In the rows, 128 means zero.
The rows of Y fall into a few groups, which share some directions, and each row is roughly a mix of its group's hidden directions.
Y, 130 rows:
[[121 166  87 145 184 109 129 137  97 112 128 121 143]
 [134 139 102 172 109 129 180 129 141 154 139 141 167]
 [ 83 118 125 147 129 129 143 122 174 109 104 171 157]
 [138 112 141  72 138 126 107 106 151 168  97 102 126]
 [125 142 150 122  85 136 172 106 115 113 155 158 166]
 [116  95 118  77 131 174 130 139 104 153 132 124  95]
 [140 197 129 158 149 148 139 147  94 127 128 141 121]
 [103 176 142 110  84 158 152 149 118 145 154 137 135]
 [126 183 130 119 170 136 153 105 116 114 131 103  91]
 [ 94 165 132 122  94 161 167 119 116 135 166 117 112]
 [134 121 138 193 134 110 103 126 134 144 168 156 149]
 [100 114 128 117 108 109 162  90 123 150 145 171  91]
 [107 153 105 122 131 163  96 100 137 134 124  71 151]
 [104 154 126 124 120 140 174 101  96 144 154 119  83]
 [ 96 166 142 100 152 146 137 157 121 127 120  74 138]
 [101  93 145 107 114  82  87 120 146 106 115 100 134]
 [113 170 178 115 179 129 156 123 125 123 118 114 120]
 [117 115 183  88 140 142 136 135 146 143  85 153 134]
 [ 93  84  91 128  94 113 132 100 128 107 122 164 132]
 [144  86 108 152 155 109  91 129 125 164 127 169 126]
 [133 114 176  79 146 119 126 117 159 111  88 131 138]
 [162 112 116 166 119 156  95 141 147 149 135 123 178]
 [122 153 149 154 122 135 151 173 156 124 156 170 101]
 [151 119 120 111 118 136  99 120  98  66 117 164 142]
 [ 99 148 154 107 102 110 134  92 170 128 168 109 138]
 [142 172 117 163 138 157  88 155 101 125 131 156 115]
 [117 142  80 126 121 141  96 136 130 107 110  72 153]
 [141 120 138 135 175 111  87 108 112  90  99 157 138]
 [165  86 112 120 140 127  86  82 130 135 101 123 139]
 [ 79 129 154 130 175 115 108 162 127 146 108 133 155]
 [153 130 126 148 112 160 117 139 127  77  97 158 167]
 [116 135 124 186 122 102 115 145 141 101 174 101 134]
 [ 84 123 105 127 164 119  98 132 132 151 111  91 166]
 [154 117 100 161 144 162  78 113 151 105 134 151 119]
 [131 101 119 149 167  72 111 110 129 162 116 140 105]
 [128 110 158  83 149 128 100 100 132 107 121 134  76]
 [115 141 115 155 184  94 134 125 118 168 134 150 101]
 [129 141  98 178 171 125 143 138 146 134 133 102 169]
 [121 121 164 141  73 153 145 129 141 104 159 164 128]
 [139 122 124 146 160 171  95 177 106 135 140 143 155]
 [ 93 119 129 123  82 143 126 105  78 113 164 140 122]
 [110  92 106 100 125 133 191 124 154 156 124 121 125]
 [119  96 116 165  86 128 135 152 145 158 156  96 109]
 [ 92 102  83 109 151 109 139 104 103 157 100 137 142]
 [106  64 132 124  81 118  98 118 123 137 115 139 113]
 [129 113 102 149 121 181  99  88 111 127 146  94 130]
 [ 87  85 103 131 127 129  90 147 131 161 152 121 155]
 [130 157  94 185 112 154 101 155 145 117 142 143 136]
 [153 121 121 145 113 104 121 203 113 121 142 144 113]
 [110 118 168 117 150 111 154 148 186 126 127 100 146]
 [115 145 121 100 105 151  60 138 115 134 100 106 130]
 [144 169 178 139 111 143 154 154 128 107 165 130 114]
 [135 171  99 123 121 136 110 134  61 118 112 146 121]
 [125 116 152 144 152 115  66 132 143  93 143 134 161]
 [170 117 137  80 113 166 134 140 124  98 105 125  98]
 [126 165 153 142 151 147 134 173 164  84 118 135 126]
 [126  99 167 130 105 152 122 111 140 162 179 110 150]
 [170  77 164 121 153 100 135 123 137 156 144 137 116]
 [145 138 151 116  94 137 145 135 181 132 165  87 132]
 [ 94 167 161 155 132 151 140 126 127 150 159 169 138]
 [ 92  84 135 126 129  75 124  92 147 147 131 112 138]
 [119 128 136 155  96 135 151 163 142 120 115 150 190]
 [125 137 151 125  67 135 155  86 145 108 158 120 127]
 [ 89 103 114 155 102  89 146  89 140 142 152 133 106]
 [169  86 140 121 132  98 111 161 118 121  90 152 148]
 [142 115 141 117 124 165 161 154 161 185 126 112 123]
 [134 114 164  90 136 101 141 129 145 158 148 119  75]
 [ 95 111 139 130 130 115  85 164  90 103  97 150 141]
 [164 152 158 131 145 130 130 128 103  89  81 156 111]
 [147 132 158 134 118 153 133 156 100 155  77 147  95]
 [131 116 100 131 124 151  75 121 116  93  94 117 167]
 [143 137  92 140 136 115 118 115 152 200 129 132 106]
 [135 156 132 153 139  81 100  84 129  91 138 108 116]
 [148 165 120 124 145 109 129 154 130 166 113 187 130]
 [157 125 157 168 120  81 114 143 167 114 139 147 112]
 [140 108 135  87 119 106  68 122 119 107  94 110 131]
 [106 103  74 122 133 126 175  99 125 161 137 132 118]
 [127 162 116 135 157 155 101  85 116 164 110 101 151]
 [102 124 157 118 157  98 131 129 107 119  64 145 115]
 [149 143 114 144 108 178  96 174 146 104 130 138 144]
 [152 157 173 111 126 173 108 124 150 141 152 108 103]
 [148 138 112 144 164 149 107 145 159  73 137 103 111]
 [121 132 150  93 119 145 158 184 122 140 145 159  96]
 [112 154 137  83 135 112 174 102 107 117  98 104 146]
 [159 149 121 132 109 144 106 169  92  99 100 115 162]
 [114 123 155 161 143 109  90 135 166 108 167 112 155]
 [113 113 130 135 153 111  76 174 138 125 131  93 159]
 [136 133 115 135  88 197 130 132 113 110 156 144 144]
 [135  84 124 132 166 115  96  94  98 146 155 102 127]
 [163 150 170 118  89 151 131  88 138 130 130 150 102]
 [127 107 116 177 146 114 111 173 119 113 123 157 167]
 [118 111 136  94 131 142  80 128 178 100 113 113 104]
 [174 110 139 120 153 145  74 113 153 147 100 128 134]
 [113 132  87 116 112 151 157 140 108  86  97 141 166]
 [139 162 157  89 116 145 147 145 154  95 126 107  88]
 [137  81 121 107 114 113 130  97 130  92  95 129 171]
 [134 123  79 120 142  83 137 144 166 142  98 126  98]
 [173 157 126 104 118 157 177 160 128 107 116 116 124]
 [118 151 146  67 143 140 164 130 104 133 110  99 109]
 [166 109 141 131 135 165  71 117 144 104 115 155 127]
 [ 88  88 120 131 131 113 151 175 128 109 132 124  85]
 [113  94 129 115 156 112 127  94 168 141 158 122  83]
 [125 120 106 148 176  90 142 126  98 150 114 145  87]
 [108  94 145 149 109 108  95 129 166 138 155 133 174]
 [157 133 161 142  98 181 121 139 133  94 140 138 160]
 [123  91 124 124 138 141 108  96  96  71 149 104 137]
 [123 107 182 118 126 124  94 134 160 136 155  92 152]
 [111 139 179 100  83 136 122 128 140  89 140 151 145]
 [125 157 147  89 122 121 133 170 152 172 131 159 108]
 [159 126 184 114 110 133 133 140 149  76 107 136 127]
 [ 97  87  90  97 110 112 125 103 151 141 157 107 145]
 [120 136 141 131 174 142  84 139 121 187 112 131 139]
 [144 130 103 120 135 113  89  89 155 116 174  99 150]
 [119 153 166 121 132 111 186 106  96 104 139 108 131]
 [154 135 121 153 134 148  88 137 149  91 113  78 110]
 [149 128 116 111 117 164  84 111 170 140 139  87 114]
 [138 123 176  78 145 102 146  96 114 156 126 125 144]
 [154 116 139 171 182 114 115 156 119 138 160 146 115]
 [ 84  82 153  86 113 121 130 133 134 131  94 149 136]
 [104  78 118 156 139 111 131 119 136 125 123 135 190]
 [108 165 116 177 133 134 106 127 137 117 138 102 179]
 [107 111 125 191 132 101 124 148 135 137 167 152 107]
 [109 134 149  87 108  96 149 107 156 156 130 113  85]
 [125 102 175 131 131 132 155 182 154 110  99 127 132]
 [101  98  83 102 132 130 140 153 121 178 116 102 132]
 [170 114 107 144 112 142 152 110 108 157 101 131  78]
 [120 154 150 135 136 152 119 188 142 107 141  90 103]
 [151 137 140 134 122 118 105 192 123 146 157 136  87]
 [146 130 141  96 169  96  94 126 147 155  89 109 139]
 [141  89 127  82 134 125 145 144 121  97  90 118  90]]

One row of each group comes first, with its name. Which group is each row after those in?
[ 96 130 124 170 110 126 114 106 145 164 178 119 106] => (6)
[153 105  90 141 171 146  94 114 107 164 117 144 129] => (76)
[ 81 119 130 105  99 147 103 115 120  71 120 145 118] => (39)

[130 152 189  92 143 128 141 151 123 125 135 110 169] => (6)
[132 124 127 130  78 166 112 133 133 131 146  89 176] => (39)
[123 162 165 128 123 122 130 125 143 175 170 122  87] => (6)
[143 124 147  86  84 173 154 117 116 100 136 134 146] => (6)
[155 106 164 137  97 119  98 127 167 123 148 151 167] => (6)
[105  84 100 102 111 143  84 149 102 149 122 140 148] => (76)
[125 185 161 100 113 156 127 156 148 133 139 110 154] => (6)
[169 149 142 170 122 119 147  82 108 118 150 142 103] => (6)
[136 163 103 106 136 155 100 106 135 123 132  77  91] => (39)
[112  99 145 147  87 141 142 129 142 130 128 156 189] => (39)
[100 142  92 145 150 154  93 134 120 154 127 119 180] => (6)
